Each path below is one point turned by a fixed rotation once a step. After each direction that follows a path, write how fast that rotation turns it, in degrees each step (0 if it stays still).
Each turn is a multiple of 5 degrees from 10 to 175, or 0.
Each row of a path follows its step; steps can be skipped.
path 1
step 0: [ -2  -2   1   4  -2 -11   0  -4  11   0  25  13  -8  16   9   4 -22  18
 -21 -13   1 -14   2  -3  -2  14  -2  10  -1 -11  25  11  -9  10  12  -8
   2   2 -19]
step 1: [  4   1  21   2 -11 -25   1  -3   1   3   9 -20  -5   9  15   2 -28   0
 -11  -7  -2 -10  -4   0 -13   6  11   3   5  -8  14   3  10 -18 -18   2
  -4  -6 -24]
step 2: [  8   7  21  12 -17  -1  -2  -9  -9  13   5  -9   1  -2   5   5 -24 -28
   4  -7   7  11  13  -5 -10 -17  -6  13  -8 -13   3  18  13   3 -16  -9
  -4  -8  -6]
step 3: [  7   2  -9   7  -3   5   2   0  -1  -8 -24  -8  -5   2 -17  -5 -31 -10
  13  -7  -5   3  19   2 -14   1 -12  13 -12 -23   3  -5   5  -4  -8 -18
  -2 -16  16]
step 4: [ -7  -6 -10   7  10  -3   5  -2   5 -22 -16  -2  -8   0  -9  15 -30 -11
   2   6   8  -6   1 -11   6  13  -1  26  -2  -6  -1  -5   7  11  -2  -6
  13  24  16]
step 5: [ -9  16  -2  -5   4  -1   9 -15   2 -32 -11  -1   5  18   8  15 -24  11
   7  -5   9  -7   5 -10  15  -2  -3 -14   3   4  12   7  -1   1  -5   4
  26  16   0]
step 6: [-10  -6 -12   0  -1 -16  -6  -7   3 -16  23   0  12   1   5   1  -6   4
   9  -1   4   5  20   2  10  -8   5  -4  11  -7   2  15  -3 -12 -24   2
  36  -1  -9]
step 7: [ -8  15   2 -10 -19   2  -5   4  10 -10  -5  -6  -8   0   1  -2  14  -4
  -4  12  -8  23   9  -2  -7   3   3  13  13 -21   4  22 -12  -8 -22  -3
  23  -9 -12]
step 8: [ 16   5  -8   9 -14  11  -5 -12   4   3  -4  10 -17   4   0 -14  -1   7
 -21   4  -5   5  17 -15  -3  18   8  17   4  -2   4  30 -15   6  -8 -18
   4  -5   8]
[-5 -4  1  3  1  4  4  1  0 -3  0  2 -3 -2  4  1  7 13  3 -4 -5  0  2 -1
  3 -2 -4  5  5 -2 -1  4 -7 -1 -4  5  4  4 -4] => 45
[-5 -6 -5 -7 -3 -6 -1 -2 -3  1  0 -4 -3  7  1 -1  0 -4 -1 -2 -1 -3 -2  5
  7 -3  3 -4 -1 -4  6 -1 -5 10 -2  5  0  1 -1] => 65
path 2
step 0: [ 12  -8  12  11  -5   8  -5  10  15 -11   7 -19 -19 -16 -14   8  -2 -10
  14 -12 -10   5   7  -7   9   1  -7  14  -7  -1  -5  -5   5  -3 -30  25
   7  -4  16]
step 1: [  5  12 -10   4 -17  -6 -16   0  -2   1  -6  -6   7   4  18   2   0  16
   5  10 -28  12  -9  20 -13   9  -7  -8 -21  20 -22   6  12   9   9  -3
   4 -15   3]
step 2: [  6 -14  -1 -19  10  -9  10  -2  -4  -8   7   7  30 -14 -11   0   2  16
   0   8   5   1  -2 -15 -13 -10  13 -12  -4  -2  -8  13 -30   7  -6 -21
  11  -8  -3]
step 3: [ -3 -17  -5 -15  16  -1   7  -8   0  28  -5   9 -12  10   1   0   3  -2
   2   4  14 -15  -1 -26   3  12   2   9 -14 -19 -11  11  20  -1   3  11
   1  21  11]
step 4: [ -3  -4  -2 -14 -28  13   8  21   8  -5  10  13 -13  -7 -15 -10   6   2
 -12  -1   4   3   0  14   0  19  -2  13   7  17  -7 -13  11 -16  -5  18
  -1   4 -22]
step 5: [  0  -2  -5  13  -4 -19 -17 -16  16  -8   5   9  -7  15   3  -2 -11 -12
 -14  -9  -5 -13  -3  29 -14  -5 -16  13  -8   0  -5   6 -23   2   4 -18
  -7  -5 -11]
step 6: [-15  -1  16  -7  31  -5  18   1   3   8  -9  -4  -3 -15  13 -19  -5   8
  19   4 -10 -13  -7   9   2 -12   7 -10  17 -10  13   3  -5   3  12 -14
  16  -3 -15]
step 7: [  0   3  -5 -12   5  20 -13   4  -4  -2 -12  10 -22 -18   1  24   9  11
  -4  -4   9  -7  -1 -17   5 -31  -7  13   1  -6  12 -17  14   6  -5   6
  -7   5  11]
step 8: [ 19  15  -1 -11   0  -5 -11   6  -1   3   6 -17  -7  20   3  13   5  -4
   7   4  16  32 -14  18   5  14  -2  -9  -6   4  -2 -20  -3   2  -5  21
 -11  -4 -17]
[ 3  2 -2 -1  0  1  9 -1 -1  2 -2 -3  0  0 -2  3  2  1 -3  4 16 -4 -4 -3
  5 -1 -5  4  4 -2 -5 -4  4  5  0  4 -1 -2  1] => 85
[ 2 -3  4  0  7 -8  0  5  1 -5  2  0 -3  2  5 -7 -4 -1 -1  3  4  4  1 -3
  4  6  2  4  0 -5 -2 -1 -7  4 -3 -7 -4  1  4] => 115
[ 3  0  4  6 -1 -3 -3 -7  6 -8 -3  4 -3  5 -2  6  3 -1  3  3  6 -1 -2  2
 -2 -4  3  2 -7 -1  1  2  4 -2 -1 -3  3  8  5] => 155
[  0 -12   4   3  -3   1   4  -2  -2  -1   4   0   2   0   7  -2   4   8
   0  -5   3  -2  -4   0  -1  -4  -2  -7  -1  -5   4   2   2   5   5  -7
   1  -4   0] => 90
